In the rows, 128 means zero.
Each path below is one point turned by a fixed rotation once a step. After each direction that follows a path, write how fast that rotation turns it, in degrees each step (0 if it stays still).
Each turn is a multiple of 5 degrees from 10 to 175, or 0.
Each row of a path follows its step; steps can be skipped.

step 0: [125 127 128 141 132 124 137 120 135 134 122 128 129 130 132 131 127 133
 134 127 128 132 134 125 130 136 136 124 120 127 120 117 135 125 137 136
 135 128 131 135 135 127 123]
step 1: [123 117 137 127 133 134 128 121 132 131 129 135 132 114 130 133 132 135
 132 132 121 130 130 135 131 121 123 130 114 124 123 132 136 134 132 128
 126 128 119 125 128 135 132]
step 2: [121 129 116 124 141 126 130 118 124 131 136 125 121 129 134 128 121 127
 127 135 125 138 135 123 127 127 126 133 129 121 125 133 138 122 129 122
 121 130 128 117 130 125 132]
step 3: [122 131 130 119 132 129 127 127 128 111 126 130 125 123 135 140 135 119
 133 128 129 128 130 127 126 136 122 129 129 129 120 137 127 131 133 127
 128 121 132 126 125 115 123]
step 4: [125 137 129 130 129 125 122 118 123 130 129 134 132 138 127 132 124 126
 129 108 128 128 128 138 127 132 135 136 124 132 129 130 127 125 134 130
 127 128 124 120 116 121 124]
step 5: [128 131 124 137 122 123 130 128 121 121 126 122 128 133 114 127 132 129
 136 125 129 126 126 131 133 129 120 124 125 130 116 124 140 128 139 141
 128 132 122 122 133 126 128]
step 6: [125 116 129 136 130 131 135 123 133 128 123 122 132 133 139 127 135 130
 124 128 122 122 126 127 125 135 133 128 121 126 118 124 129 124 139 128
 130 127 124 122 121 138 141]
step 7: [130 127 128 129 135 133 137 119 141 124 128 133 124 126 130 131 127 123
 122 129 120 137 137 132 132 127 127 126 126 115 128 128 140 131 127 140
 127 131 134 125 129 136 125]
step 8: [119 123 122 131 140 122 127 132 125 134 124 130 129 120 134 143 131 127
 132 123 128 138 133 130 120 127 124 122 120 116 128 128 134 127 129 121
 124 122 126 131 128 120 127]
step 9: [119 126 129 126 133 127 123 112 122 122 144 126 132 126 128 137 127 132
 123 130 135 133 124 133 129 130 123 139 125 127 120 134 124 130 129 133
 120 126 126 129 126 122 124]
step 10: [117 135 124 128 129 135 123 123 119 129 134 136 127 135 128 128 131 113
 133 121 125 126 129 121 127 124 124 128 134 129 118 123 126 130 137 130
 133 130 126 116 128 119 130]
[128 128 128 126 128 131 127 129 127 132 127 128 128 131 129 130 131 128
 126 125 128 129 128 126 128 128 128 128 125 129 130 128 128 125 130 124
 126 128 127 129 127 129 131] -> 160
[126 132 128 128 125 129 128 127 128 128 129 128 130 128 125 127 127 128
 129 127 129 128 128 126 127 128 128 126 125 129 127 125 123 127 129 131
 127 124 127 126 128 128 128] -> 65
[130 133 126 131 128 129 129 128 128 129 129 128 127 129 128 128 127 125
 129 128 129 130 130 128 128 124 126 129 131 128 129 125 131 129 129 126
 126 130 127 126 129 129 127] -> 135

step 0: [132 140 128 119 126 139 128 124 123 141 136 120 119 124 121 131 132 124
 132 135 126 125 126 129 127 132 129 122 126 125 123 130 124 126 124 129
 117 133 131 123 134 122 124]
step 1: [131 127 133 116 124 130 137 135 124 131 135 123 122 132 124 129 135 127
 135 128 125 132 125 128 130 135 120 136 121 123 119 126 132 120 127 132
 120 136 128 132 139 129 127]
step 2: [133 127 130 126 132 126 128 133 130 135 135 124 120 122 136 137 142 129
 129 127 124 127 122 137 130 138 130 134 116 133 126 133 138 124 130 132
 124 131 125 124 134 134 130]
step 3: [118 124 127 126 129 134 127 135 128 139 132 129 125 120 128 126 133 130
 125 138 127 120 121 137 129 134 134 135 121 124 128 125 140 136 123 133
 119 132 127 124 131 126 124]
step 4: [125 131 136 118 117 128 125 130 125 134 128 130 133 129 130 120 133 131
 132 137 122 128 131 131 128 136 134 125 125 122 122 135 138 134 126 135
 114 134 123 127 125 130 132]
step 5: [131 130 129 113 129 136 124 129 119 134 132 123 128 133 134 129 141 133
 129 132 123 132 120 125 129 127 127 123 126 129 121 139 136 133 129 121
 119 126 129 123 129 120 128]
step 6: [130 125 130 119 132 131 138 140 125 138 134 120 122 129 123 132 132 133
 130 137 128 123 130 132 135 134 121 119 126 129 126 132 127 135 135 122
 120 132 128 126 134 127 129]
step 7: [127 134 125 123 130 132 132 133 135 131 135 118 125 133 127 134 132 130
 126 131 135 134 126 137 130 144 129 125 126 123 116 130 131 128 132 135
 123 138 122 122 133 130 122]
step 8: [121 134 123 120 132 124 129 136 129 128 140 123 128 131 133 128 133 136
 129 134 123 128 118 127 125 130 129 136 116 130 121 124 132 134 132 138
 121 127 117 124 134 130 129]
step 9: [120 133 130 125 134 126 129 137 128 130 136 129 131 133 136 131 138 132
 129 136 124 123 134 139 119 130 127 128 122 127 135 131 143 137 129 127
 118 129 126 133 127 130 130]
step 10: [118 128 127 125 132 134 130 131 124 136 131 124 136 132 130 124 136 128
 126 131 135 127 125 131 133 135 134 126 133 137 123 135 139 138 127 125
 114 128 123 132 120 130 130]
[126 130 132 130 128 127 126 129 128 126 129 130 128 129 130 126 129 128
 126 129 128 123 127 130 128 129 130 132 129 127 128 128 129 127 130 128
 131 128 124 127 130 127 128] -> 65
[131 131 129 128 130 127 130 130 126 126 128 128 126 130 126 129 128 129
 127 126 131 129 128 127 129 129 126 127 128 127 128 126 125 126 127 128
 128 127 128 123 132 129 127] -> 60
[128 126 129 127 127 124 129 130 127 130 128 127 129 127 125 125 126 129
 129 128 128 127 127 125 132 128 127 130 128 131 127 126 127 129 128 128
 127 126 125 130 128 130 130] -> 160
